Each path below is one point turned by a fixed rotation once a step. After each direction that follows a path, write how fast that rotation turns it, in degrees a step (0 if it stays still).
Each turn is a multiple of 5 degrees from 10 to 175, or 0.
Each row of a path follows its step; steps can be skipped.

step 1: [ 0.66 -0.69  0.56 -3.45 -1.23  4.00  1.83 -1.12 -0.77 -0.01 -2.19  0.52
  5.30 -0.98 -0.57  0.97 -0.67 -1.24  0.52 -0.51  1.37 -4.19  0.11  1.57
 -0.68  0.29  1.25  1.84 -3.08  0.89 -0.87 -1.04  0.38 -0.42 -3.52  1.15
  0.40 -0.11 -0.77  3.97 -1.95 -1.32 -0.51 -2.15]
step 2: [-0.58 -1.07  2.72 -2.29 -1.87 -0.05  1.50  1.01 -0.61  1.47 -0.46  1.22
  3.16 -3.17  1.52 -1.01  0.15 -1.02  4.69 -0.02  0.29  1.27  2.83 -1.21
  1.86  0.77 -0.79  0.68 -3.41  0.72  1.34 -1.70  4.18 -0.14  1.60  2.26
 -0.56  0.89 -0.28  3.03  2.65 -1.09 -1.85 -1.59]
step 3: [-1.57 -1.21  1.69 -0.06 -2.92  0.97  2.97  0.23  1.97  2.97 -0.23  0.66
  6.20  1.35  1.10 -1.20 -3.40 -0.62 -0.74  0.67 -0.69 -0.04  1.50 -0.22
 -0.85  1.22  0.47  0.72 -1.36 -0.90  2.48 -1.70  1.21  2.00 -2.70  0.45
  2.91 -2.82  0.97  0.92  1.07 -2.22  2.03 -1.42]
step 4: [ 0.01  1.77  1.90 -5.26  0.48  2.00  1.16 -0.80  2.29  2.77 -2.67 -0.52
  1.50 -2.64 -0.83 -2.31 -1.41 -1.29 -0.72 -0.31 -1.92 -1.89  2.28 -1.25
  0.11 -2.57  0.64  0.91 -0.39  0.33 -1.18 -0.14  3.78  1.06 -1.52  2.24
 -0.41  0.36  3.56  2.28  1.05 -0.98 -0.39 -3.08]
step 8: [ 0.89 -0.19 -0.58  0.73 -0.73 -0.23  1.11  1.44 -2.55  1.07  0.15  1.30
  4.42 -0.53  0.40 -0.33 -2.35  1.05 -0.67  0.36 -0.55 -0.93 -0.85  1.20
 -1.68 -0.65 -2.51  2.13 -1.13  3.62  2.88 -2.73  1.88  1.82  0.01  2.39
 -1.78 -3.48  3.99  3.71  1.91  0.41 -1.29  1.39]
step 11: [-1.50  3.97 -0.76 -1.04 -0.62 -2.52 -1.94 -0.74 -0.15 -2.39 -1.43  0.24
  2.98 -1.58 -2.75 -2.38 -3.13  2.16 -1.78  0.86  1.35 -0.56  0.10  0.42
 -1.77 -2.26 -1.31  0.13 -1.36  1.89  2.83 -2.79  0.71 -0.67  1.22  0.66
  2.22 -1.13  4.04  0.69  1.72  0.73 -2.77 -2.00]
step 12: [ 0.18 -0.24 -1.06 -0.06  1.18  2.91 -1.76 -0.24  0.93 -0.57 -1.50 -2.97
  2.60 -0.88 -2.07  0.63 -3.07  2.46 -2.13  0.10  1.19  0.84  0.57  0.34
 -3.85  1.09 -2.18 -0.64 -4.91  1.50  0.76  1.41  1.09  1.88 -2.06  0.26
 -0.95 -0.05 -1.88  1.34  0.77  2.02 -4.19 -2.64]
step 19: [-1.83 -1.81  4.71  0.01 -0.68  1.14  3.54  0.50 -1.17  2.35 -1.03 -0.88
  2.41 -3.38  0.27 -2.45 -1.56 -1.58  1.52  1.21  1.70  0.38 -0.11  0.73
 -2.54 -0.82  0.16 -0.53 -2.95  2.32 -1.22 -0.29  0.55  0.29  0.48 -0.19
 -0.39  1.29  1.72  3.24  0.97  4.74 -1.52 -0.52]
step 24: [ 0.02 -0.34  1.57  1.39  1.49  1.89  0.00 -2.84  1.25  1.99 -0.31  1.47
  2.02 -1.42  1.20 -1.07 -0.67 -0.83 -1.11 -0.51  0.22 -0.23 -1.40  0.87
 -3.16  1.84 -3.60 -2.98 -3.65 -0.20 -2.56 -3.71  2.55  1.47 -0.40  0.91
  0.78  2.14  1.52  2.30  3.40 -0.23  0.98 -2.68]
step 28: [-1.12  3.01 -1.12  2.11 -1.00  0.71 -0.06 -3.18  0.69 -2.32 -1.38  1.60
  4.02  0.68 -1.58 -0.62 -2.40 -0.61  1.36  2.91  0.13  1.64  1.97  1.93
  1.89  2.93 -0.93  1.18 -4.56  1.31  1.34 -1.60  0.04  1.99  1.11 -0.28
  3.99 -1.69  1.44  0.69  1.34  0.74 -1.23  0.59]
Directions:
[ 1.26 -0.35 -0.47 -0.13  0.27  0.87  0.48  0.54 -0.55  0.09 -0.24  0.10
  0.37  0.12 -0.88  0.52  0.50 -0.39  1.00 -0.25  0.87  0.34 -0.38  0.65
  0.94  0.43  0.63  0.74 -0.16  0.56  0.46 -0.54 -0.78  0.46  0.50 -0.11
 -0.37 -0.34 -0.43  0.76  0.04 -0.08 -0.02  1.12] => 55
[-0.55  0.38  1.14 -1.21  0.47  0.71  0.35  0.25  0.09 -0.35 -0.30  1.14
  0.32  0.81 -0.24  0.92 -0.06 -0.26 -0.80  0.27  0.42 -0.77 -0.53  0.07
  0.32  0.07  0.03  0.08 -0.16 -0.19 -0.03 -0.85 -0.28 -0.44  0.67  0.34
 -0.11  0.25  0.86 -1.22 -0.21  0.86 -0.11 -0.10] => 145
[-0.45  0.49 -1.01  0.55 -0.76  0.52 -0.84  0.22 -0.46 -0.87 -0.86 -0.63
 -0.17  0.64 -0.05  0.22  0.61  0.51  0.02 -0.19  0.26 -0.99  0.42 -0.67
  0.13 -0.06  0.13 -0.22 -1.19  0.79 -0.77 -0.85 -0.20 -0.46  0.41 -0.13
  0.89  0.58 -0.48  0.21 -0.45 -0.08 -0.34 -0.29] => 65
[ 0.28  0.18 -1.14  0.15  0.15 -0.24  0.36 -0.33  1.18 -0.48 -0.21  0.05
 -0.26  0.17  0.31  0.54  0.46 -0.38 -0.75 -0.20 -1.01 -0.02  0.99  0.13
 -0.42  0.68 -0.37 -0.13  0.18  0.86 -0.26 -0.83 -0.41  0.72  0.30  0.34
 -0.75 -0.26  1.14  0.17  1.31  0.08  0.30  0.37] => 20
[ 0.68 -0.40  0.28  0.49 -0.86  0.35  0.03  0.20  0.74  0.31 -0.09 -0.09
  0.30 -0.18 -0.36  1.27 -0.61  0.49  0.20 -0.03  0.03  0.57  0.18 -0.99
  0.52 -0.50 -1.00  0.02  0.39  0.52 -0.76 -0.21  1.06 -0.25  0.17 -0.18
 -0.46 -0.46 -1.19 -1.15  0.47  0.57  0.04  0.31] => 145

step 2: [-2.43 -1.74 -0.28  1.94  1.83  4.38 -1.29 -0.45 -0.74  1.62  3.99 -0.85
  0.40  0.96  1.99  0.71 -0.08 -2.70 -1.40  3.25  0.28  1.00  4.46 -1.13
  1.02 -0.62  2.36  0.74 -0.82 -0.55 -1.36  0.05 -0.32 -3.71 -3.10 -1.54
 -1.88  0.78 -0.56 -0.13  0.41  2.21 -1.96  0.03]
step 5: [ 3.11 -1.68 -3.22  2.23  0.84  0.57 -0.51  0.27  2.28  0.31  4.03  2.29
 -1.20 -0.92  1.59  0.27 -0.31  1.79 -3.17  0.54 -0.59 -3.19  1.48 -2.69
  0.54  1.58 -0.60 -0.95 -0.76  2.31 -0.59  3.60 -1.66 -1.69 -2.92 -0.73
 -2.75 -0.41 -1.14  0.60  1.66  0.13  1.33  2.41]
step 11: [-3.28  1.69  0.72  0.76 -0.16 -0.36  0.46  0.40 -1.14 -0.98 -0.63  0.79
 -3.92  0.41 -2.32 -1.27 -0.62 -0.55 -4.49 -3.24 -0.45  0.35  1.13 -0.56
  0.71 -0.61 -0.17  1.06  0.25 -3.34  2.77  3.08 -3.96  0.82  2.41  0.15
 -2.72  1.18 -2.27 -2.74 -0.43  1.00 -1.25  0.93]
step 14: [-0.55 -1.23 -1.61  1.06  2.45  3.10 -0.80 -1.01 -3.55 -3.57  0.27 -1.82
 -1.94  1.47 -0.85 -0.34  1.12  1.00 -1.26 -2.66  2.80 -0.82 -3.37  0.36
 -0.53 -0.22 -2.93  2.57 -0.41  0.52 -0.08 -0.63 -4.01 -1.51  3.08 -1.59
  0.33  1.92 -3.20  0.84  0.12 -0.16  0.13 -1.51]
step 15: [-2.22 -0.84 -0.61 -3.30 -0.50  2.75  0.45 -2.13 -0.82 -0.19  0.28 -0.69
  1.95  1.69 -0.79 -0.65 -2.38 -2.86  0.36  0.83  0.06 -1.95  0.88 -0.58
  1.77  0.46  0.07  5.66 -3.17  1.62 -0.32 -0.72 -2.64  0.91 -1.78 -1.22
 -0.40 -0.53  2.22 -1.19 -3.58  3.40  0.94 -1.47]
step 19: [ 1.02  0.83 -0.46  1.59 -0.01  0.95 -0.77  0.16  0.79  2.15  4.37  3.39
 -2.80 -0.68 -2.32 -0.44 -2.69  1.48 -3.75 -0.69 -3.18 -0.36  1.58 -2.04
 -0.42 -0.26  1.50 -0.17  2.32 -0.31 -1.86 -0.08 -2.59 -2.05  0.74 -0.58
 -0.60  1.73 -0.49  1.06  0.36  5.23 -0.90 -1.15]
step 23: [ 2.19 -0.78  1.95 -0.94 -3.10  0.21  0.78 -2.11 -0.41 -0.15 -0.24  2.62
  0.82  0.49 -0.57  0.24 -2.16  2.71  2.39 -0.11  0.91 -2.78 -1.27 -0.29
 -0.82 -5.12  2.58  3.64 -0.03  2.40 -0.11 -0.79 -3.37  2.05 -0.40  1.80
  1.60 -2.04 -0.45 -2.43 -1.34  0.64  0.56  1.98]
step 24: [-3.25  1.73  0.18  1.49 -2.91 -1.12 -0.08 -0.78  0.76  0.54 -1.82  0.02
  2.02  2.35 -0.91 -1.11  0.49  0.69 -3.34  1.33  0.56 -1.47  1.33 -1.58
  1.07 -3.71 -0.10  0.43  0.54  1.34 -1.73  4.73 -1.11 -0.42 -2.21  0.63
 -2.82  0.71 -0.96 -1.99  4.73 -1.41  1.52  0.76]
step 25: [-3.55 -0.14  1.84  2.03 -1.29  0.48 -2.79  0.23 -1.10  0.57 -0.09 -1.26
 -2.92 -2.55  0.17  3.82  3.27 -1.07 -0.80 -0.83  3.46 -0.15  0.83 -0.19
 -1.38 -2.08  0.04  0.00 -0.31 -2.27  3.86  0.86 -2.44  2.51  0.85 -1.47
 -1.55  2.72 -1.44  0.72  0.96  2.06  2.60  0.29]
step 27: [ 0.37  0.81 -1.00 -0.21  0.62 -1.16 -3.00 -1.80 -3.62 -1.06  2.13 -0.79
  0.57  3.08 -1.27 -1.09 -2.02  3.51 -1.45  0.16  0.61  1.51  2.31 -1.17
  0.46 -0.53 -0.43 -0.77  1.08  0.08 -0.66  1.57 -2.12 -3.23  0.67 -0.99
  0.38  2.86 -2.02 -5.12  2.41  1.27 -2.77 -0.13]
Directions:
[ 0.08  1.09 -0.20 -0.64  0.11 -0.49 -0.32  0.89  0.66  1.11  0.90  0.17
 -1.21  0.22  0.42 -0.02 -0.54  0.43  0.31  0.51  0.27 -1.10 -0.43 -0.13
 -0.61  0.41  0.60  0.37 -0.34  0.93  0.34  0.19 -0.13 -0.36 -0.07  0.09
  0.20  0.15  0.43 -0.92 -0.78  0.09 -0.78 -0.10] => 100
[ 0.07  0.24 -1.07  0.54  0.54 -0.47 -0.40  0.11 -0.56  0.48  0.06 -0.43
  0.63  0.32 -1.33  0.05 -0.55  0.02  1.06  1.15 -0.63  0.22  0.43 -0.15
  0.16 -0.53 -0.19  0.59 -0.14 -0.17 -0.75  1.19  0.85  0.29 -0.60 -0.33
 -0.51 -0.01  0.96  0.04  0.14 -0.11 -0.28  0.39] => 130
[ 0.66 -0.58  0.40 -0.37 -0.89  0.09  0.94 -0.08 -1.08  0.03 -0.12 -0.53
 -0.76  0.39 -1.09  0.48  0.13  0.31 -0.54  0.61  0.17  0.10  0.84 -0.11
  0.03  0.86 -0.85 -0.41 -0.73  1.15  0.58 -0.03  0.53 -0.38  0.34  0.67
 -0.34  0.62  0.51  0.11 -0.47  0.21  0.45  0.17] => 65
[-0.39 -0.09  1.27 -0.31 -0.05 -0.71  0.02 -0.56  0.09 -0.47  0.07  0.14
 -0.33 -0.03  0.70 -0.73 -0.66  0.33  0.56  0.63  0.61  0.63 -0.09 -0.37
  0.70  0.25 -0.56  0.64  0.17  0.60 -0.89 -0.70 -0.06  1.62 -0.81  0.21
 -0.32  0.46  0.25  0.47 -0.68 -0.57 -0.21 -0.17] => 130
[ 0.44 -0.39  0.04  0.29  0.30 -0.22  0.59  0.88 -0.67  0.19 -0.44 -0.85
 -0.06 -0.38  0.26  0.46  0.75  0.18  0.10 -0.14 -0.24  0.09 -0.49 -0.39
  0.10 -0.84 -0.30  0.12  0.04 -0.29  0.44  0.23 -0.24  0.58 -1.41 -0.19
  1.61  0.57 -0.01 -0.37 -0.94  0.91  0.15 -1.01] => 135
[-0.54  0.91 -0.38  0.67 -0.73  0.10 -0.20 -0.37 -0.39  0.64  0.45  0.68
  0.26  1.27  0.99  0.32  0.52  0.34  0.52  0.24 -0.41  0.88 -0.48 -0.19
  0.80 -0.06 -0.50  0.01  0.44  0.07  0.11  0.17  0.11 -0.45  1.26 -0.51
  0.34  1.09  0.06  0.22 -0.59  0.10  0.77 -0.38] => 140
[-0.40 -0.42  0.36 -0.33 -0.11 -1.12 -0.55  0.88  0.28  0.38 -0.21 -0.16
  0.16 -0.41  0.48 -0.08  0.07 -0.16  0.57 -0.16  0.63 -1.03 -0.24 -0.62
  0.45  0.15 -0.76 -0.81  0.31  0.14  0.75  0.36  0.12 -0.62 -0.50 -0.61
 -0.03  0.20  0.75  1.10  0.99 -0.32  1.23  0.61] => 90
[ 1.06  0.82  0.98 -0.18  0.39  0.01  0.89 -0.35  0.42 -0.01 -0.54 -1.04
  1.23  0.42  0.84 -0.11  0.42 -0.42  0.14  0.48 -0.47 -0.50  0.08 -0.60
  0.00  0.43  0.58 -0.38 -0.39 -0.09 -0.74  0.05 -0.82 -0.10  0.36 -0.11
 -0.45  0.83  0.73 -0.45  0.63  0.63 -0.19  0.28] => 130
